Rows swapped in pairs by one turn or mirror: which row each one swaps with
The rows were stretched afterwards, more along some directions than others.
J_799: [  5  -6  25  -9  -3   3  13  -5  25 -20  14  -3 -13   9 -15  -6   6  -1
 -10  -4]
J_837: [ 18  -2  19 -16   6  -2   8  -5  -6 -28   7   1 -20  -1 -12  10  -3 -22
  -6  -6]
J_889: [  0  -3  -2  -7  -2  -4 -12  -4 -15  -9  25  -2  -9 -15 -11   9   2 -15
 -23  -1]
J_963: [ 11 -10  20 -13  -6   3   1  -4  13 -25  25  -4 -16  19 -14   2  -2  -5
  -8  -7]
J_661: [  8   3  12 -12  -4  24   2  -1  -4  -5   4 -24 -20   2 -40   4  -5   1
  -5   9]
J_221: [ 22   1  18  -9  -6  23  -5  -4   5   0   0 -17  -2 -10  -7  27  -6   8
   8   6]
J_835: [ 19  -6  11 -18 -28   4  -1  -3 -13 -19   8   5 -20   7 -16  16  10  -4
 -10   3]
J_269: [ 23  12   2  -7 -13 -10 -17   1  14 -21  18  -4 -25 -19  -6   6 -10 -12
 -13 -17]
J_25: [ 20   8   5 -15 -17   8  -3   8  11 -10  32 -29 -29  -1 -15 -10   7   9
  -1  14]
J_118: [ 28   2  10 -16  -2  -4  13  -2   6 -25  23  -2 -31   5 -20  23   5   4
 -10  20]
J_371: [  5  -4  25 -17 -25   3  10  -9  13 -28  26  11 -21   6 -13  13   5 -13
 -19  -8]
J_763: [ 21   1  10 -25   1  -4   3  -5   1 -35  23   8 -41   2 -22  13  -2  -3
 -10   0]
J_903: [  8  -5  -1 -17 -20  -3  -5 -12 -10 -21   7   1 -14  -5 -21   8  15   5
 -17   4]
J_158: [ -3   0   0 -18  -5  -5  15  13  -2 -31  11  -2 -19  -7 -30   6   8  -9
  -3   6]
J_910: [  7   7   3  -2 -21  -5 -15  -1   9   4  30   0  -2   6  -3   9   8 -10
 -21  -6]
J_555: [ 27  -3   1 -27   6 -14   0  -2  20 -33  26   1 -31   1 -11  18  -7  -3
  -8  -9]
J_995: [ 10 -10  17  -2 -15  13   4   1  10 -20  27  -7  -9   8 -10  17   4 -15
 -14   7]
J_164: [ 18  -1  -1 -25  -3   0  -5 -15   0 -14  19 -25 -33  -9  -9  -9 -18  -8
 -12   5]
J_800: [  8  -6   8 -16 -13   9   0 -25  -1 -16  14   7 -14 -17 -12  25  11  12
 -19   0]
J_176: [ 25  -3   2 -32   1   6 -17   1  -1 -20  41 -16 -29  -2  -8   7   2  -5
  -3  13]
J_346: [ 10   0   6  -3 -21  -4  -8   4 -21   1  15 -24 -14   1 -13  -6   3 -24
 -11   8]
J_636: [  2  -1   7 -14  -1  10   1   2   1   9  26  -8  -7   9 -21   5  -6 -12
 -11  -3]
J_32: [  9   0  11  -1 -19  14   6 -23  -1 -11   7  18 -11 -18 -12  27   6   2
 -15   7]
J_17: [ 16   0   5  -7   2   8 -10  -4   1 -11  12  14  -9 -17 -16  36  -9 -12
  -6  -1]
J_980: [ 24   2  10 -26 -22  25 -12  -4  12 -17  26  -7 -34  -2 -15   6   9  -6
 -11   4]
J_867: [ 13  -1  19 -28 -15  11   2 -31  11 -16  13   8 -17 -13  -3  33  11  12
 -12   5]
J_629: [  7  -4   9 -14  -2  15  21  -6  -5  -6  -3 -15 -16  -6 -32   7   5  -8
   9  15]
J_315: [  6  -5   1  -8 -10   5 -11  -6  -1  10  28   2  -7   6  -3   3   3 -15
 -19  -2]
J_875: [  8  -8  10 -10 -19  10  -4 -12   1 -17   3  12  -6  -9  -6  26  18   4
 -17   0]
J_622: [  8  11   5 -11 -12   7 -13   5   9  -6  30 -18 -26 -19 -13  21  -4  -7
  -5   9]
J_139: [ 19  14  -2  -7 -22   4 -20  15  11 -14  43 -21 -21  -5 -14  16  -4 -11
 -16  14]
J_731: [  9   7  19 -18 -11   0  -3  -1  39 -17  19   2   5  -1  -9  20   5  12
  -5  -4]
J_259: [ 25   2   8 -30 -11 -12   9 -14   5 -22  38  -5 -29   1 -16  10   7  -9
 -21  20]
J_72: [  9  -2  12 -14   1  10   1  -6 -10  -3  -4 -17   3  -1 -26   5  -8   1
   2   6]
J_115: [  2  -6  -7 -10  -1  11 -19   3  16 -13  16   2  -6  19 -28   4   2  -2
 -15  -2]
J_355: [ 13   3  26  -7 -19  14  -8  17  -1   0  18  -8 -33  -3 -21  14  -9  -6
  -9  -3]
J_495: [ 11  -5  28 -13 -17   1  10  -3  11 -23  23  -3 -15   7 -13  -3  -1 -12
 -10  -6]
J_362: [  8  -5  14 -12 -18  14  -5   3  -2   5  13 -18   0 -12  -9  20  -8  11
   1   3]
J_120: [  9   4  -1   1 -16   3  -6  -3  11  -9  21 -16 -23 -12 -13  23  -5  -4
 -13  18]
J_557: [ 17   3  11 -32  -4   9  -8 -17  18  -5  22 -15 -16 -19 -11   0 -15   8
   0  -8]
J_804: [  6  -1   5  -3  -9   7 -17 -20   6   7  26   5  -4   8  -4   2   5 -11
 -22   8]
J_209: [ 34   2   8 -13 -18   6 -23 -27  17 -11  24   1 -30 -12   6  17  -6  -2
  -7  -2]
J_608: [  9   1  -2  -5  -4 -19   6  -6  -1  -4  16   6   0   7 -13   4   1 -16
 -22  -9]
J_931: [ 18 -13  21 -10  -8  -1  -1 -14  -7 -16  20  10 -12  -2   9  16   0   2
 -16  -5]
J_868: [ 16   0   7   2  -5  18   2   3  21  -7  22 -18 -25  -5 -12  15 -15  -9
 -15   6]
J_517: [ 40   4  18 -23 -15  12  -8  -2  10 -15  38 -14 -34 -15  -6  23   6  -2
 -18  14]
J_401: [  2  -9  20 -40 -18   0  -3 -11 -12 -14  34  -1 -33   2  -3   8   0   3
  -8  14]
J_210: [ 18   6  15 -14  -6  20   8  -8  -5  -6  -3 -23 -16  -3 -26  12  -3  -6
   6   9]

J_17 is swapped with J_158
J_629 is swapped with J_32
J_139 is swapped with J_555
J_118 is swapped with J_120
J_799 is swapped with J_804
J_164 is swapped with J_517

